In the data rows, zero lies at 4.5, halfway between 4 and 5.
One hidden rule gives every row of this table a label. Here are some rows, each with its label.
[5. 5. 6. 6. 3. 5. 4. 5. 6. 3. 5. 4. 6. 6. 3. 5. 4. 9. 5. 3. 9. 3. 5. 3. 4. 5. 6. 6. 4.] 2
[3. 5. 4. 4. 5. 4. 5. 4. 1. 6. 6. 5. 2. 4. 4. 3. 6. 5. 6. 4. 9. 5. 2. 7. 4. 5. 3. 6. 3.] 0
[5. 7. 3. 6. 4. 5. 6. 5. 5. 4. 5. 3. 6. 5. 4. 6. 3. 9. 4. 4. 3. 3. 8. 6. 4. 6. 5. 8. 5.] 2
[5. 6. 2. 4. 3. 4. 7. 5. 3. 3. 3. 6. 6. 4. 4. 4. 5. 6. 4. 4. 3. 4. 6. 4. 4. 3. 4. 8. 5.] 1
[4. 4. 7. 4. 4. 6. 4. 3. 3. 5. 3. 5. 2. 5. 4. 3. 5. 3. 5. 4. 8. 6. 5. 2. 4. 5. 4. 3. 3.] 0
[6. 5. 1. 4. 6. 4. 5. 5. 2. 4. 5. 4. 5. 3. 5. 5. 5. 8. 3. 6. 3. 5. 4. 7. 5. 3. 4. 1. 4.] 1
[4. 5. 5. 4. 4. 6. 2. 5. 8. 4. 6. 3. 8. 7. 2. 5. 3. 7. 4. 2. 4. 4. 6. 9. 4. 5. 6. 7. 6.] 1
[6. 5. 0. 3. 7. 6. 6. 5. 7. 3. 7. 3. 7. 5. 8. 6. 5. 6. 4. 5. 0. 6. 5. 5. 6. 0. 3. 0. 6.] 1
[2. 0. 8. 2. 7. 2. 9. 2. 0. 9. 0. 7. 0. 0. 9. 4. 8. 0. 5. 7. 8. 7. 0. 0. 2. 5. 2. 0. 2.] 1
[5. 5. 3. 5. 5. 5. 4. 5. 7. 3. 6. 4. 7. 6. 3. 5. 4. 8. 4. 2. 3. 4. 7. 7. 4. 4. 5. 5. 5.] 1
[4. 5. 6. 4. 5. 3. 3. 5. 3. 6. 6. 5. 4. 3. 5. 4. 5. 3. 6. 3. 7. 4. 3. 4. 4. 5. 4. 2. 4.] 1
[5. 4. 5. 5. 3. 5. 4. 5. 4. 5. 5. 5. 4. 5. 4. 4. 5. 5. 3. 4. 5. 5. 5. 4. 5. 6. 5. 6. 5.] 0
[5. 6. 6. 5. 3. 5. 0. 6. 7. 5. 3. 4. 8. 7. 3. 6. 3. 7. 5. 3. 6. 3. 7. 6. 4. 8. 6. 7. 5.] 1
[2. 3. 8. 2. 4. 1. 7. 2. 0. 8. 1. 7. 1. 2. 8. 3. 8. 0. 7. 6. 9. 5. 2. 0. 1. 6. 3. 1. 1.] 1
[5. 5. 2. 4. 8. 5. 7. 3. 4. 5. 5. 5. 3. 5. 6. 4. 6. 0. 5. 6. 3. 6. 4. 5. 5. 2. 3. 2. 5.] 1
[4. 5. 0. 5. 7. 5. 7. 4. 7. 2. 4. 4. 5. 3. 6. 6. 4. 1. 4. 7. 2. 5. 3. 7. 6. 0. 3. 0. 6.] 2
[1. 1. 9. 3. 3. 1. 7. 4. 3. 7. 0. 6. 2. 4. 6. 2. 5. 0. 8. 6. 9. 4. 1. 0. 2. 9. 4. 3. 1.] 2
[4. 2. 4. 3. 8. 4. 9. 3. 4. 4. 2. 5. 3. 0. 9. 5. 6. 0. 4. 7. 2. 7. 4. 8. 8. 0. 1. 0. 5.] 1
[5. 3. 3. 4. 6. 4. 5. 4. 5. 2. 4. 4. 4. 3. 7. 5. 6. 2. 4. 5. 1. 6. 3. 6. 6. 4. 3. 1. 3.] 1
[6. 7. 0. 6. 5. 5. 4. 5. 6. 2. 7. 3. 5. 5. 6. 6. 4. 5. 3. 5. 1. 6. 8. 8. 6. 4. 5. 6. 5.] 1
[4. 2. 9. 4. 6. 3. 5. 4. 2. 6. 1. 5. 3. 2. 5. 3. 7. 3. 5. 5. 8. 4. 3. 3. 3. 7. 5. 5. 2.] 0
[4. 3. 9. 4. 3. 4. 5. 5. 3. 6. 3. 5. 2. 6. 3. 4. 4. 2. 5. 5. 8. 4. 4. 3. 4. 4. 4. 7. 4.] 1
[6. 6. 4. 5. 4. 5. 4. 6. 7. 4. 6. 3. 5. 6. 3. 6. 3. 9. 3. 3. 4. 4. 7. 7. 5. 5. 7. 6. 6.] 1
[3. 1. 7. 3. 5. 3. 7. 2. 2. 5. 0. 5. 0. 3. 5. 4. 7. 2. 5. 6. 4. 5. 0. 2. 3. 7. 2. 4. 2.] 1
[5. 7. 3. 6. 4. 5. 4. 5. 5. 3. 8. 5. 7. 6. 3. 4. 3. 8. 4. 3. 4. 5. 5. 4. 6. 6. 6. 6. 5.] 0
[2. 4. 5. 5. 4. 6. 3. 4. 4. 4. 1. 6. 5. 6. 4. 4. 5. 4. 5. 4. 5. 4. 5. 4. 4. 8. 4. 2. 5.] 2
[3. 4. 3. 4. 5. 5. 5. 4. 4. 3. 4. 3. 4. 5. 3. 4. 4. 1. 6. 7. 1. 5. 3. 6. 5. 6. 5. 3. 4.] 2
[4. 4. 5. 2. 6. 2. 8. 2. 3. 5. 0. 6. 0. 3. 6. 3. 7. 0. 5. 5. 5. 5. 2. 2. 4. 3. 2. 1. 4.] 1
[2. 2. 5. 4. 5. 3. 8. 5. 2. 5. 4. 5. 5. 5. 5. 4. 6. 2. 5. 5. 3. 4. 6. 3. 3. 4. 4. 3. 3.] 2
[3. 3. 9. 4. 5. 3. 7. 4. 1. 6. 1. 5. 3. 4. 5. 2. 5. 4. 6. 5. 8. 3. 3. 0. 4. 9. 4. 4. 3.] 0
[3. 2. 9. 6. 3. 4. 7. 4. 4. 7. 6. 5. 2. 5. 3. 3. 5. 6. 5. 4. 9. 2. 3. 3. 2. 9. 6. 9. 4.] 0
[2. 6. 7. 4. 4. 4. 0. 4. 1. 8. 2. 5. 3. 3. 2. 4. 5. 7. 6. 6. 9. 2. 6. 2. 3. 9. 6. 9. 5.] 2
[5. 7. 2. 3. 4. 7. 5. 5. 5. 4. 7. 4. 5. 5. 4. 5. 5. 2. 5. 6. 3. 5. 4. 4. 4. 2. 3. 5. 5.] 1
[3. 0. 9. 3. 5. 2. 8. 3. 1. 7. 0. 7. 1. 4. 7. 3. 7. 0. 7. 9. 8. 5. 0. 0. 2. 7. 2. 4. 2.] 1
[7. 5. 2. 4. 6. 6. 4. 5. 3. 2. 4. 4. 6. 4. 8. 5. 5. 1. 3. 6. 0. 5. 5. 5. 7. 3. 3. 2. 6.] 1
[4. 4. 9. 3. 5. 3. 8. 4. 4. 5. 4. 5. 2. 3. 3. 3. 5. 1. 4. 5. 7. 4. 3. 0. 3. 5. 4. 3. 4.] 1
[4. 4. 9. 4. 4. 3. 5. 4. 0. 6. 1. 6. 3. 4. 4. 4. 6. 1. 6. 7. 6. 5. 3. 0. 2. 4. 4. 3. 2.] 1
[5. 4. 5. 5. 6. 6. 7. 4. 4. 5. 4. 5. 4. 5. 5. 5. 5. 5. 4. 6. 4. 5. 5. 5. 4. 6. 5. 2. 5.] 1
[4. 1. 9. 4. 4. 4. 5. 5. 4. 7. 4. 5. 5. 5. 2. 3. 6. 7. 5. 3. 9. 4. 4. 1. 4. 7. 5. 9. 3.] 0
[6. 6. 2. 5. 4. 7. 2. 7. 8. 3. 8. 3. 8. 6. 4. 7. 3. 9. 3. 3. 3. 3. 9. 7. 6. 6. 7. 9. 7.] 1
[5. 4. 3. 3. 7. 3. 6. 4. 3. 3. 4. 5. 4. 3. 8. 5. 5. 4. 4. 3. 1. 5. 4. 3. 3. 5. 3. 0. 5.] 1
[3. 3. 7. 4. 7. 2. 8. 3. 3. 8. 1. 6. 0. 2. 8. 3. 7. 0. 5. 7. 6. 6. 1. 3. 4. 5. 3. 0. 3.] 0
[3. 4. 5. 6. 4. 4. 5. 5. 3. 4. 3. 5. 4. 2. 4. 5. 4. 6. 5. 3. 5. 4. 6. 3. 5. 6. 7. 6. 4.] 2
[6. 6. 0. 5. 3. 5. 4. 5. 5. 4. 7. 5. 5. 5. 1. 6. 3. 5. 3. 3. 4. 5. 6. 8. 6. 2. 6. 4. 4.] 1
[3. 2. 6. 2. 4. 1. 7. 3. 3. 6. 0. 7. 0. 2. 5. 2. 8. 4. 6. 5. 7. 4. 0. 2. 4. 5. 5. 2. 3.] 0
[4. 4. 3. 4. 7. 5. 2. 5. 5. 4. 6. 5. 2. 5. 8. 3. 4. 3. 5. 5. 2. 5. 7. 6. 3. 0. 6. 6. 5.] 0
[5. 7. 0. 7. 5. 7. 5. 7. 9. 1. 9. 3. 7. 6. 3. 6. 2. 6. 3. 2. 0. 5. 6. 9. 7. 2. 5. 5. 7.] 2
[7. 8. 2. 7. 3. 6. 2. 6. 8. 2. 7. 2. 8. 7. 2. 7. 2. 9. 5. 2. 1. 3. 7. 9. 7. 4. 6. 8. 6.] 1
[3. 2. 7. 4. 4. 3. 5. 4. 2. 6. 4. 5. 4. 6. 5. 4. 6. 2. 6. 6. 6. 5. 3. 0. 3. 7. 5. 1. 3.] 2
[4. 5. 6. 4. 5. 4. 4. 4. 3. 5. 4. 5. 3. 7. 5. 4. 5. 3. 6. 4. 9. 4. 3. 0. 4. 7. 4. 7. 5.] 1
[3. 4. 7. 3. 5. 3. 5. 4. 3. 8. 2. 5. 3. 5. 6. 4. 4. 2. 5. 5. 4. 5. 2. 3. 4. 7. 3. 4. 3.] 1
[5. 6. 2. 4. 6. 6. 7. 5. 8. 3. 5. 4. 6. 4. 4. 5. 4. 3. 4. 4. 3. 4. 6. 6. 5. 5. 4. 7. 5.] 1
[5. 7. 7. 7. 2. 4. 0. 6. 5. 3. 8. 4. 5. 6. 2. 5. 4. 8. 4. 4. 6. 5. 7. 5. 4. 4. 5. 9. 4.] 2
[4. 5. 1. 5. 5. 5. 3. 5. 8. 3. 8. 4. 6. 8. 3. 6. 4. 7. 4. 3. 5. 3. 8. 6. 5. 5. 6. 8. 6.] 2
[4. 3. 9. 4. 7. 5. 5. 5. 3. 6. 3. 5. 3. 5. 6. 4. 3. 2. 6. 4. 5. 4. 5. 4. 2. 3. 5. 8. 4.] 1
[5. 5. 7. 6. 2. 5. 3. 5. 5. 4. 8. 4. 5. 6. 4. 4. 3. 7. 4. 3. 5. 4. 6. 7. 4. 7. 5. 8. 5.] 0
[4. 5. 8. 6. 5. 4. 4. 5. 2. 4. 3. 5. 5. 5. 3. 4. 3. 8. 4. 4. 5. 4. 4. 2. 4. 7. 6. 7. 4.] 0
[4. 3. 4. 3. 6. 3. 7. 4. 3. 5. 5. 6. 4. 4. 7. 4. 6. 6. 4. 7. 3. 6. 3. 4. 4. 3. 2. 4. 3.] 1
[7. 8. 3. 6. 5. 7. 2. 6. 6. 0. 7. 3. 7. 8. 2. 6. 1. 9. 2. 3. 2. 4. 8. 8. 7. 5. 6. 7. 6.] 1
[4. 1. 2. 4. 5. 4. 5. 4. 3. 4. 7. 6. 3. 4. 5. 5. 6. 1. 4. 6. 6. 5. 5. 6. 5. 3. 3. 2. 4.] 1
[5. 6. 7. 7. 3. 5. 3. 4. 6. 6. 4. 4. 6. 8. 2. 5. 5. 9. 4. 4. 9. 2. 5. 7. 3. 6. 8. 7. 5.] 2
[4. 5. 5. 4. 6. 3. 7. 4. 4. 6. 1. 6. 2. 3. 7. 3. 5. 0. 5. 6. 7. 5. 2. 1. 4. 7. 5. 1. 4.] 0
[6. 6. 5. 6. 4. 5. 2. 6. 7. 3. 7. 4. 7. 6. 1. 5. 3. 9. 5. 4. 6. 3. 7. 3. 4. 5. 5. 4. 5.] 0
[1. 0. 7. 2. 4. 3. 7. 3. 1. 7. 0. 5. 1. 3. 5. 2. 7. 0. 6. 7. 3. 6. 0. 0. 2. 4. 5. 5. 2.] 2
[6. 5. 1. 3. 6. 4. 7. 4. 6. 3. 5. 4. 4. 4. 6. 5. 4. 3. 3. 7. 3. 6. 4. 5. 7. 1. 3. 4. 5.] 1
[4. 3. 7. 4. 5. 2. 7. 3. 4. 6. 4. 6. 3. 5. 4. 4. 4. 2. 6. 5. 5. 3. 5. 0. 3. 8. 4. 2. 4.] 1
[3. 2. 9. 4. 3. 3. 6. 3. 1. 6. 1. 6. 3. 3. 5. 4. 6. 5. 6. 5. 8. 4. 2. 2. 2. 6. 5. 2. 3.] 2
[4. 4. 8. 5. 4. 4. 6. 4. 5. 5. 6. 5. 5. 4. 5. 4. 5. 9. 6. 3. 6. 5. 5. 2. 4. 3. 5. 5. 5.] 0
[4. 2. 6. 3. 5. 2. 5. 3. 2. 6. 1. 6. 1. 2. 5. 4. 7. 0. 6. 7. 7. 4. 3. 0. 3. 5. 4. 0. 2.] 1
[2. 3. 9. 5. 4. 3. 5. 4. 3. 5. 1. 6. 2. 4. 4. 3. 5. 3. 6. 4. 7. 3. 2. 4. 3. 8. 3. 3. 4.] 2
[4. 3. 6. 4. 5. 2. 7. 4. 4. 8. 1. 6. 2. 1. 5. 1. 6. 2. 6. 6. 7. 4. 2. 0. 2. 8. 3. 3. 4.] 0
[5. 5. 4. 6. 3. 6. 3. 6. 6. 4. 4. 4. 3. 4. 4. 4. 4. 9. 6. 4. 7. 4. 5. 4. 4. 6. 5. 7. 4.] 0
[5. 3. 4. 3. 6. 2. 7. 5. 3. 6. 2. 6. 4. 3. 5. 3. 5. 0. 6. 6. 5. 5. 4. 5. 5. 4. 3. 4. 3.] 1
[5. 4. 4. 3. 6. 5. 8. 4. 1. 4. 4. 5. 3. 2. 6. 4. 6. 0. 5. 7. 1. 6. 3. 5. 5. 2. 4. 0. 4.] 1
[5. 4. 8. 6. 3. 4. 3. 5. 3. 6. 1. 6. 4. 4. 4. 4. 4. 6. 6. 2. 9. 5. 4. 2. 4. 8. 6. 8. 5.] 0
[5. 7. 8. 7. 4. 6. 2. 5. 7. 3. 5. 3. 8. 6. 2. 5. 4. 6. 4. 4. 4. 4. 7. 6. 6. 5. 6. 8. 5.] 2
Here are more rows. What is the label of each one?
[5. 4. 0. 3. 6. 5. 9. 4. 1. 5. 7. 4. 2. 3. 8. 5. 7. 0. 5. 5. 0. 6. 3. 3. 6. 1. 3. 2. 5.]: 1
[3. 0. 8. 4. 5. 2. 7. 3. 0. 6. 0. 6. 3. 0. 7. 3. 6. 0. 5. 5. 7. 6. 1. 2. 3. 5. 3. 0. 3.]: 0
[5. 1. 4. 1. 9. 3. 9. 3. 0. 5. 1. 6. 0. 1. 9. 4. 5. 0. 4. 7. 0. 6. 1. 0. 4. 1. 2. 0. 3.]: 1
[4. 4. 8. 5. 2. 6. 4. 4. 5. 6. 6. 6. 4. 6. 4. 4. 4. 5. 6. 4. 9. 4. 4. 5. 3. 7. 6. 5. 4.]: 0
[4. 1. 5. 4. 7. 2. 9. 3. 0. 5. 0. 5. 1. 1. 9. 4. 7. 0. 4. 7. 1. 6. 2. 2. 3. 3. 1. 0. 4.]: 1
[1. 1. 4. 4. 5. 2. 7. 3. 0. 8. 0. 6. 1. 1. 7. 3. 7. 0. 5. 7. 4. 6. 1. 0. 2. 6. 4. 0. 1.]: 2
[5. 4. 4. 5. 2. 4. 0. 6. 5. 5. 5. 4. 5. 5. 6. 5. 4. 6. 4. 4. 9. 3. 5. 5. 3. 7. 6. 6. 5.]: 1
[5. 3. 8. 6. 2. 6. 4. 6. 4. 6. 5. 4. 5. 6. 2. 4. 4. 8. 7. 4. 9. 2. 5. 4. 3. 8. 6. 6. 5.]: 0
[5. 3. 5. 5. 4. 3. 4. 4. 2. 5. 3. 5. 4. 5. 5. 3. 5. 3. 4. 5. 5. 6. 7. 3. 4. 4. 5. 3. 4.]: 0
[5. 7. 2. 5. 3. 4. 2. 5. 7. 3. 6. 3. 7. 6. 4. 6. 3. 7. 3. 4. 2. 4. 7. 7. 5. 3. 4. 6. 5.]: 1
[5. 8. 2. 7. 1. 5. 1. 6. 7. 2. 5. 5. 6. 7. 3. 5. 3. 8. 4. 4. 5. 3. 7. 5. 4. 5. 5. 6. 5.]: 2
[6. 6. 0. 4. 3. 6. 1. 4. 8. 2. 3. 3. 8. 6. 4. 4. 2. 7. 3. 2. 4. 5. 6. 7. 5. 4. 6. 9. 6.]: 1
[4. 6. 7. 6. 4. 3. 5. 5. 2. 6. 2. 5. 2. 4. 1. 3. 5. 3. 6. 4. 9. 3. 4. 6. 2. 7. 6. 7. 3.]: 0
[3. 3. 9. 4. 4. 3. 7. 4. 2. 6. 0. 7. 2. 4. 5. 3. 6. 2. 6. 5. 9. 4. 4. 2. 3. 8. 4. 7. 3.]: 0
[3. 5. 5. 4. 4. 3. 5. 4. 5. 8. 2. 5. 3. 6. 5. 4. 5. 7. 5. 5. 4. 4. 2. 4. 3. 5. 4. 5. 3.]: 2
[5. 2. 4. 4. 5. 3. 4. 3. 4. 5. 2. 4. 2. 2. 5. 4. 6. 2. 5. 5. 8. 5. 4. 3. 3. 6. 4. 6. 3.]: 1
[4. 5. 3. 5. 2. 4. 1. 5. 5. 3. 6. 4. 9. 7. 3. 4. 3. 8. 5. 3. 7. 3. 4. 5. 3. 6. 5. 9. 6.]: 0
[4. 5. 7. 5. 5. 4. 4. 3. 5. 5. 2. 5. 3. 4. 4. 3. 7. 6. 5. 6. 4. 5. 4. 3. 3. 5. 5. 1. 4.]: 0
[6. 5. 4. 4. 5. 5. 3. 5. 6. 3. 4. 4. 3. 3. 3. 6. 5. 5. 2. 4. 0. 5. 4. 5. 6. 1. 3. 4. 5.]: 1
[4. 3. 5. 3. 6. 4. 6. 4. 2. 4. 2. 5. 6. 4. 6. 6. 5. 1. 5. 7. 4. 5. 3. 1. 5. 2. 4. 2. 3.]: 1
[5. 3. 1. 2. 6. 3. 6. 5. 5. 5. 4. 5. 4. 3. 6. 4. 5. 0. 5. 6. 1. 5. 6. 4. 6. 5. 2. 4. 4.]: 1
[4. 2. 4. 4. 5. 4. 5. 5. 5. 6. 3. 5. 5. 5. 5. 4. 5. 5. 4. 5. 5. 5. 6. 3. 5. 4. 5. 4. 4.]: 1
[6. 6. 3. 5. 5. 6. 2. 5. 5. 1. 8. 4. 7. 4. 5. 6. 4. 6. 3. 4. 0. 6. 6. 8. 6. 1. 4. 2. 6.]: 1
[4. 2. 2. 3. 6. 3. 8. 3. 3. 4. 6. 5. 1. 1. 9. 5. 6. 0. 4. 8. 0. 7. 1. 4. 7. 0. 2. 2. 5.]: 1
[5. 9. 2. 5. 4. 4. 2. 6. 6. 5. 6. 4. 6. 6. 3. 5. 2. 3. 3. 2. 7. 3. 7. 5. 4. 4. 5. 4. 6.]: 1
[5. 7. 5. 5. 5. 5. 4. 5. 6. 4. 4. 4. 4. 3. 6. 3. 6. 3. 3. 5. 2. 6. 4. 3. 5. 4. 5. 5. 6.]: 0
[5. 4. 8. 6. 4. 4. 3. 4. 4. 6. 4. 5. 7. 5. 5. 4. 4. 5. 5. 3. 5. 5. 6. 2. 5. 6. 5. 6. 5.]: 0
[5. 6. 4. 4. 8. 5. 5. 5. 5. 5. 5. 4. 6. 5. 7. 6. 3. 2. 3. 5. 2. 4. 3. 5. 7. 2. 4. 7. 5.]: 1
[5. 1. 4. 5. 3. 5. 4. 3. 3. 6. 2. 5. 6. 5. 5. 3. 5. 5. 4. 3. 9. 4. 5. 2. 3. 5. 5. 9. 2.]: 0
[6. 4. 0. 6. 4. 6. 3. 3. 3. 6. 4. 4. 5. 3. 4. 3. 4. 0. 3. 4. 6. 3. 4. 3. 4. 2. 5. 3. 4.]: 0
[4. 6. 8. 5. 2. 5. 4. 5. 5. 6. 1. 5. 6. 5. 5. 4. 3. 9. 6. 4. 8. 3. 4. 5. 4. 8. 6. 7. 4.]: 0
[5. 7. 3. 5. 5. 7. 3. 6. 8. 4. 6. 4. 7. 7. 2. 4. 5. 9. 4. 3. 3. 5. 7. 6. 4. 4. 5. 4. 6.]: 0
The hidden rule looks at only part of the columns. Which column or columns, counting from 0, in order?
0 3 15
